In the data rows, 128 means zero.
Some points, one per row:
[117 176  19 117 187 121  89 167 106 158 124 153 121 208  11 238]
[108  91 164 115 123  83 127 174 188 232 220 159 226 179 255 162]
[130 117 218 109 123 107 167 115 136  60  68  82 169  43 194  48]
[ 94 177 203 113  82 127  92  29 111  63  66 117 186 111 154  76]
[100 138  68 151 162 173 145 129 160 132 114 137  49 137  92 167]
[176 180  53 123 165 174 171 200 124 194 188 135  62 187  48 162]
[126  84 150  63 169 127 158 193 136 173 219 113 133 178 159 105]
[160 105 130 131 168 122 148 216 142 105 166 153 111 177 158 135]
[140 112 176 132  87  70 173  93 201 159 136 141 160 103 221  25]
[107 148 219 179 130 105 131  73 133  76  69  80 136  91 165   6]
[118 125 159 164  86 119 146  89 160 113 136 111 168  79 200 106]
[132  64 172 141 124 132 189 152 138 138 132 103 180  66 245  61]
[ 97 181  85 110 142 180  87 106 147 216 127  98 120 110  54 160]
[126 163  98  88 129 170  24 221 128 179 182 194 107 236 113 255]
[137 127 102 155 133 163 134 125  89  97 186 131  69 192  92 135]
[116 106  95 164  98 154 142 111 113 117 120 135 175 140 170 133]
[108  53 212 130 158 119 130 171 166 108 128 158 127  88 188  73]
[139 205  81 167 110 166 106   0 148  49  53  88  69  90  78 102]
[128 131  97  80 135 121  73 157 163 174 137 117  95 172  78 121]
[157 118 181 106 132 100 110 129 139 130 144  94 181  81 176 108]
[131 181  45 128 104 153  79 123  58  80 119 116 105 113 101 189]
[126  91  91 121 115 108 137 120 114 160 115 188 131  97 121 100]
[107 191  44 129 142  95 140  54 104  44  58 120  96  97  74 114]
[ 97 165 170 124  71 143 103 176 130  41 150 140 120 119 161 155]
[119  97 164  79 131 173 121 255 129 236 255 157 216 196 255 177]
[114 186 210 163  43  97  96   0 231   0  63  75 195 122 226  55]
[ 89 105  98 187 129 131 137  96 157  78 117 116 123 156 178 115]
[212  59 177  97 118 127 119 200 113 154 248 201 180 115 229 160]
[116 183 124 141 115 172 134 109  86  95 112 110  31 142  78 129]
[ 87   2 176 106 115  74 200 106 122 197 160 117 136  90 157  59]
[135  88 165 127  98 179 105 143 190 122 140 151 180 119 255 114]
[138 122 133 134 118 162 139 126 136 130  41  80  66  99  62 121]
[158 105 136 180 204 137 125 167 132 134 151 143 113  82 118 101]
[149  92 237 175 103 160  86 109 145  41 106 166 105 110 148  80]
[132  32 102  80 137 105 188 208  52 211 227 167 120  77 149 129]
[ 78 181  74 162 102 196  93 114 177 134  32 105  91 124  64 150]
16 more points follow, each with its number after it:
[ 69 216 155 164  52 145  70  48 217   0  51  81 174 179 251  82] 0
[104 117 112 125 159 141 152 146 158  87 102 138  93 184  94 167] 1
[144 130 154 149 113 141 136  95 106 117  50 121  99  99  97 109] 2
[116 218 106 135  97 157  92  60 124  42 106  89 134 169 106 166] 3
[133 131 153 128 135 199  58 131 106  62 116 103  75 155  96 149] 4
[106 135  97 168  74 124 104  74 130 120  78 105 102 150  62 136] 5
[160 110 125 139 136 135 166  82  84 164 103 113 128 150  80 139] 6
[152 161 138 139 109 122  59  92 139 108 126 150 125 162 129 174] 7
[117 110 172  97 164 141 140 163 149 164 147 202 135  97 158 126] 8
[132 114  72 109 113  94 165 125 134 145 104  76 128 150  85 116] 9
[ 67 158  33 200 170 146 119 100 119  99  92 180  43 136  10 216] 10
[124 144  83 181 103 129  97 120 137  90  91  78 142 121 113 165] 11
[ 85 172  96 154 136 189 113 144 185  92 129 130  70 162 127 218] 12
[147  74 161 118 168 109 156 229 115 133 158 183 152 120 168 115] 13
[141 133  63  77 115 106 154 182  95 246 197 147 132 126 100 134] 14
[131  88 165 128 146 194 150 171 145 128 232 157 103 139 160 163] 15
Which of these numbered points is nearest to each point below, looking only along the 4 directions in which the first points spread most? Its number follows each.
[122 123 104 147 128 121 162 145 139 168 167  86  98 123  79 158] > 6
[115 147 104 143 128 182 117 151  90 152 119 116  84 150  36 196] > 1
[155 121 100 128 148 111 103 163  97 128 104 152 133 152  92 117] > 1
[183 136  74 104 154  78 150 149 126 224 167 150 128 130 101 117] > 14
[177 128 145 131 129 160 119  89 130  85 106 100  89 171 143 172] > 4
[114  75 128 137 160 119 166 204 122 222 236 131 137 171 112 167] > 14
[ 97 123 136 104 105  94 124  82 126 145  87  72 140 110 113 148] > 9
[152 161  64 149 124 162 161 124  78  98  95 133   0 103   0 161] > 10
[ 99  11 180  85 155 112 132 146 131 113 209 219 130  90 187 109] > 13
Here are 16 other points, each followed by its number:
[129 253   0  90 143  95  94 102  98 183  65 110  96 162   0 177] 0
[126 103 165 125 117 125 152  31  88 114 114 116 196  98 157  32] 1
[114 151 110 161 134 121 134 125  97 151  60  63 100 129  49 143] 2
[170  65 143 103 172  90 192 172 129 131 216 139 144  93 255 115] 3
[116  76  90  85 154 147 101 207 134 218 202 146 162 140 176 148] 4
[125  87 129 118 179  87  95 241 115 255 225 114 129 156 163 131] 5
[143 175  55 167 138 148 128  95 132 133  60  78  80  93  90 131] 6
[117 120 184 178  52 109 140  62 162  29  98  80 187  58 192 127] 7
[ 93 146   7 145 141 149 107 120 132 124 116 145  46 157   0 203] 8
[106 210  57 140 122 214 134 131 140  97  65  52 103 137  38 182] 9
[117 135  66  94 123 134 156 129 155 126 120 143 116 140  94 118] 10
[ 68 132 182 128  98 130 146  72 137 107  77  59 189 100 212  99] 11
[112  96  98 141 157 141 131 152 121 117 105 138  82 109 121 138] 12
[119 117 109 110 174 118  95 140 127 176 136 136 118 146  69 158] 13
[134 171  19 148 129 169 137 113 103 143 129 161   3 188   0 199] 14
[104 139  95  77 154 136 105 119 105 184  80  80 155  88  82 140] 15
Which of these numbered points is nearest to each point below, looking only along the 4 directions in which the first points spread most? Its number follows each.
[145 109  34 143 115  89 168  93  95 136 112 107 114 106  57  83] > 2
[138 173 109 130 154  87  94  65 134 152  58 168 155 148 192 150] > 10
[134 114 186 170  90 129  93 104 172 154 148 142 200 146 218  85] > 11
[136 138  45 124 154 123  92 137 113 181 185 138 145 156  57 201] > 13
[154  81 173 155 190 109 139 156  72  90  94 141  53 128 138 110] > 12
[145 197   0 117 139 139 140  74 131 182  85  77  84 141   0 185] > 0
[116 159 130 103  83 115 127 145 135 155 106 117 152 142 159 107] > 10
[162 152 111 146 142 124 124 182  90 103 131 134  78 189  94 148] > 12
[116 150  89 179  73 121  77  63 133  94  61   1 142 103  34  85] > 6
